In the rows, 128 means zero.
One turn sends every row of this set to another row. A few are shown first. Where does it send the rows asked after them?
K110: [153 137 104 115  99 139 115  69 167 135 106 117 154 104 125]
K829: [147 137 122 119 133 131 128  87 165 128  85 149 145 122 147]
K976: [139 124 125 110  91 109 113  94 184 123 116 119 134 136 145]
K117: [120 114 117 108 135 133 111  82 164 172  88 124 150 135 140]
K601: [137 144 144 106  92 122 109  95 178 158 109 120 131 137 113]
K998: [144 114 127 134 138 136 107  82 164 134  91 130 150 120 144]
K3: [140 137 130 118  90 157 113 115 155 150 110  95 128 123 134]
K300: [144 147 130 116 114 109 119 112 153 137 114 136 141 124 114]
K468: [145 119 126 108 101 140 127  62 141 151  78 137 141 122 129]
K822: [144 132 128 105 110 124 134 105 172 155 126 100 152 104 128]
K346: [136 155 131 118 110 125 117  93 180 123 110  97 154 138 152]
K861: [120 153 119 103 106 130 129  95 159 147  93 109 165 152 161]
K781: [143 121 104 130 100 128 119  82 161 133  90 112 125 132 163]
K715: [113 115 112 108 119 133 133  74 133 143 105 114 132 136 161]
K376: [124 139 136 102 103 145 138 106 136 149 114 135 167 137 138]
K945: [132 136 116 132 119 153 128  90 121 144 103 118 155 121 142]
K865: [134 142 106 115  99 161 114 106 129 137 109 115 145 120 132]
K900: [115 143 148  96 120 113 123  95 167 151 109 102 144 151 142]
K352: [119 121 133 103 127 141 114  83 188 167 112 108 152 131 143]
K478: [134 152 120  98 103 131 121 121 145 145 112 123 123 123 117]
K888: [133 126 130 117  91 169 102  89 139 144 101 110 135 128 128]
K551: [145 145 136 114 125 140 133  88 186 124 108 133 146 120 149]
K102: [131 161 129 110 128 114 133  89 151 117  99 124 145 138 146]
K175: [149 100 149 114  98 133 110  81 162 153  99 116 148 120 122]
K385: [120 144 128  90 123 137 136  87 187 163 107 126 146 135 146]
K739: [140 151 104  99 114 133 152  85 151 151 107 121 146 107 133]
K34: [125 128 112 106  90 143 139  77 159 142  99 114 135 142 170]
K506: [136 112 148  97 112 127 146  98 147 169  99 120 139 123 131]
K494: [116 131 131 100 121 125 113  88 133 153 117 135 150 132 109]
K258: [145 130 141 106 118 134 130  64 150 129 113 130 136 106 116]
K41: [128 117 111 112  95 120 104  73 177 147 104 104 125 139 145]
K29: [134 144 118 103 111 146 127  89 190 142 105 132 166 129 151]
K326: [133 134 146 103  96 138 111 105 151 152 104 118 112 133 114]
K603: [137 142 116 130 119 129 107  75 148 120  84 114 155 139 152]
K127: [145 141 124 137 109 131 101  78 163 154  98 104 118 124 118]
K677: [153 149 128 137  91 150 127  97 167 149  96 105 135 127 146]
K619: [131 114 137 118 150 127 117  81 160 155  92 125 131 124 136]
K578: [121 125 135 117 110 130 100  80 164 154  93  92 155 153 149]
K223: [111 118 134  87 109 116 128  86 157 135 131 123 141 139 143]
K775: [141 146 126 118 101 147 107  93 152 135 112 107 112 116 116]
K903: [129 111 124 111 119 102 108  90 157 125 123 119 130 129 136]
K765: [125 129 125  99  92 152 118 117 131 154 101 125 146 137 130]
K855: [126 138 121  98 104 143 111  96 126 138 103 136 129 128 112]
K369: [144 120 112 107  93 133 130 102 163 175  91 108 158 121 142]
K833: [125 134 129 122  96 167 122  73 147 166  99 104 145 136 141]
K905: [132 133 147 125 132 114 102  73 155 125  98 106 135 138 134]
K296: [115 129 133 108 129 119 116  76 136 147  83 117 146 153 143]
K416: [125 122 126 104 114 123 144  95 139 119 116 131 139 132 159]

K110 turns into K175
K603 turns into K578
And these:
K903 turns into K223
K829 turns into K117
K494 turns into K376
K765 turns into K865

One turn sends every row of this set to another row. A few are shown first. Where does it send the rows asked after them?
K773: [ 91 142 124  88 119 146 131 127 148 128 114 145 152 156  95 124 121 111
 130 107 133 102 126 138 139 129 153 132 112 121 113 137 140 132 134 145
 102 181 125 150 102 144 111 131 118 137]
K627: [125 149 127 113 125 148 133 151 158 121 122 101 144 141  56  89 105 101
 129  95 149  95 134 140 120 127 147 131 124 118 126 132 127 107 141 131
 115 178 135 150 114 103 116 132 127 136]
K501: [102 140 139 103 139 144 132 124 135 119 145 140 148 167  93 132 111 112
 121 120 147 106 119 141 143 149 145 118 118 129 119 126 134 138 142 141
 101 157 127 138 101 144 115 134 134 136]
K516: [113 135 125 116 113 124 117 126 130 106 121 142 127 116 116 132 128 113
 139 122 131 121 117 134  78 137 158 122 132 130 123 108 139 135 139 152
  98 169 149 131 100 112 119 133 134 127]
K576: [128 138 131 100 149 128 120 146 145 122 134  95 132 140  67  95 122  97
 125 113 135 105 127 146 142 130 146 125 109 129 146 117 132 112 151 147
  95 154 134 122 113 106 103 123 118 130]
K523: [141 143 113 101 129 151 132 164 146 131 122 201 133 130  91 128 125  92
 135 130 142  93 124 137 104 117 151 126 107 142 123 122 144 127 144 123
 111 128 160 144 118 129 116 135 121 110]
K166: [137 147 135  83 146 152 135 165 160 135 158 145 139 138 105  99 154 106
 123 132 138 114 127 134 108 126 159 119 119 105 107 129 111 134 139 125
 132 122 133 172 110 103 148 145 150 128]
K615: [139 146 107  82 148 123 102 165 149 141 123 157 161 124  76 145 120  99
 130 138 125  91 132 122 118 135 149 133 122 126 125 130 123 122 132 122
 111 142 146 144  75 113 115 134 130 112]
K106: [120 142 127 107 120 125 113 109 143  98 120 149 133 136 128 126 129  92
 134 123 144  95 131 153  86 131 159 130 144 112 126 110 142 122 150 143
 111 163 144 147 103 111 131 137 140 118]
K755: [139 138 126 116 121 150 132 143 154 139 133 126 118 113 132  88 129 121
 105 116 129 121 113 142  95 119 133 115 124 137 119 119 144 110 140 132
 109 162 133 148 118 110 117 129 112 105]
K49: [119 143 135 102 131 130 135 117 144 125 146 124 102 113 114  99 131 100
 111 115 146 108 126 156  97 127 145 122 117 134 124 130 126  99 122 129
 129 139 132 163 130 110 121 138 131 100]
K638: [150 134 114 125 128 146 138 159 151 116 119 123 174 127 108  99 141 128
 123 153 150 102 115 140 105 145 152 122 115 115 104 132 125 115 146 135
 125 166 108 150 113 104 115 136 116 147]
K15: [130 155 130 121 106 141 149 142 132 126 137 132 142 121  67 115 127 104
 130 130 154 109 122 170 105 140 181 117 108 110 121 119 113 129 134 135
 128 162 128 176 128 114 150 135 100 120]
K363: [129 149  98  82 149 145 116 156 155 138 131 152 168 121  71 140 111 103
 124 146 144  85 127 119  99 129 156 129 123 113 131 138 134 126 127 126
  94 137 153 145  91 114 114 136 141 120]
K355: [132 164 128  90 104 155 137 177 146 130 120 152 150 155  79  83 154  85
 128 145 144  96 126 143 109 119 152 123 122  96 139 134 121 115 136 145
  98 154 152 152 101  81 115 133 121 127]
K650: [137 144 153 108 120 139 131 175 132 127 146 151 131 136  64 108 154  93
 129 142 149 106 129 127 119 148 150 116 114 112 144 125  99 117 135 157
 108 135 156 150  96  89 108 121 122 131]
K893: [135 140 130  92 150 110 148 128 144 118 120 125 146 124  84 118 157 107
 128 151 140 105 113 153 113 155 162 133 102 121 122 136 131 107 133 155
 123 139 100 155 122  94 113 138 123 135]
K298: [132 125 109  90 129 152 120 161 130 134 136 188 133 136  95 124 124  93
 144 128 150 101 114 131 108 126 161 136  95 138 133 120 146 124 129 123
 118 132 163 157 107 113 127 150 122 109]
K628: [133 147 133  79 135 144 145 175 146 145 125 141 137 115  98  97 163 120
 115 137 113 130 137 132  98 118 151 125 103 120 110 140 125 140 148 151
 112 121 144 156 104 119 130 135 126 130]
K728: [143 151 118 106 115 138 127 147 144 131 143 130 140 128  93 111 158 105
 113 136 139 112 107 169 126 145 159 124 102 107 127 103 134 134 160 145
  99 153 131 130 126 112 139 132  77 120]

K523 turns into K615
K15 turns into K638
K576 turns into K49
And these:
K106 turns into K773
K628 turns into K650

One turn sends every row of this set to another row. A few are shown first. Where does it send the rows asked after them?
K431: [133 105 110 138 139 114  89 122 122 130 135 138 120  77 142 115 137 151]
K565: [140 112  93 148 152 125 127 130 132 126 118 147 127 123 137 154 145 137]
K191: [137 123  90 147 147 123 127 130 133 132 121 149 130 114 138 156 141 148]
K916: [143  90 116 142 150 118  88 122 124 128 138 127 107 106 144 116 137 148]
K981: [120 108 166 146 158 127 133 134 105 128 144 125 124  85 140 125 136 137]
K877: [113 118 156 149 110 113 101 152 134 123 135 118 127 118 141 129 132 137]
K243: [131 116  93 138 147 122 126 123 130 128 122 153 127 119 138 155 140 139]
K782: [123 117 165 151 157 126 134 135 111 136 151 123 123  86 144 129 131 154]
K643: [122 136 107 130 131 102 154 146 115 126 147 128 129 112 136 133 121 134]
K237: [115 125 151 151 106 115 105 160 131 124 127 119 136 100 138 129 134 140]
K498: [142 129 106 154 143 104 154 160 124 123 147 118 135 116 133 132 125 133]
K92: [130 108 165 162 162 127 131 137 117 129 150 122 127  85 141 126 136 140]
K953: [122 118 154 148 113 120 105 165 127 125 123 112 126 117 141 129 135 141]
K140: [130 116 112 136 140 105 151 149 116 113 141 124 129 125 132 129 127 111]
K413: [151 102 108 142 149 125  92 139 118 135 124 121 113  87 140 119 139 163]

K565 turns into K191
K498 turns into K643
K782 turns into K981
And these:
K916 turns into K413
K953 turns into K237

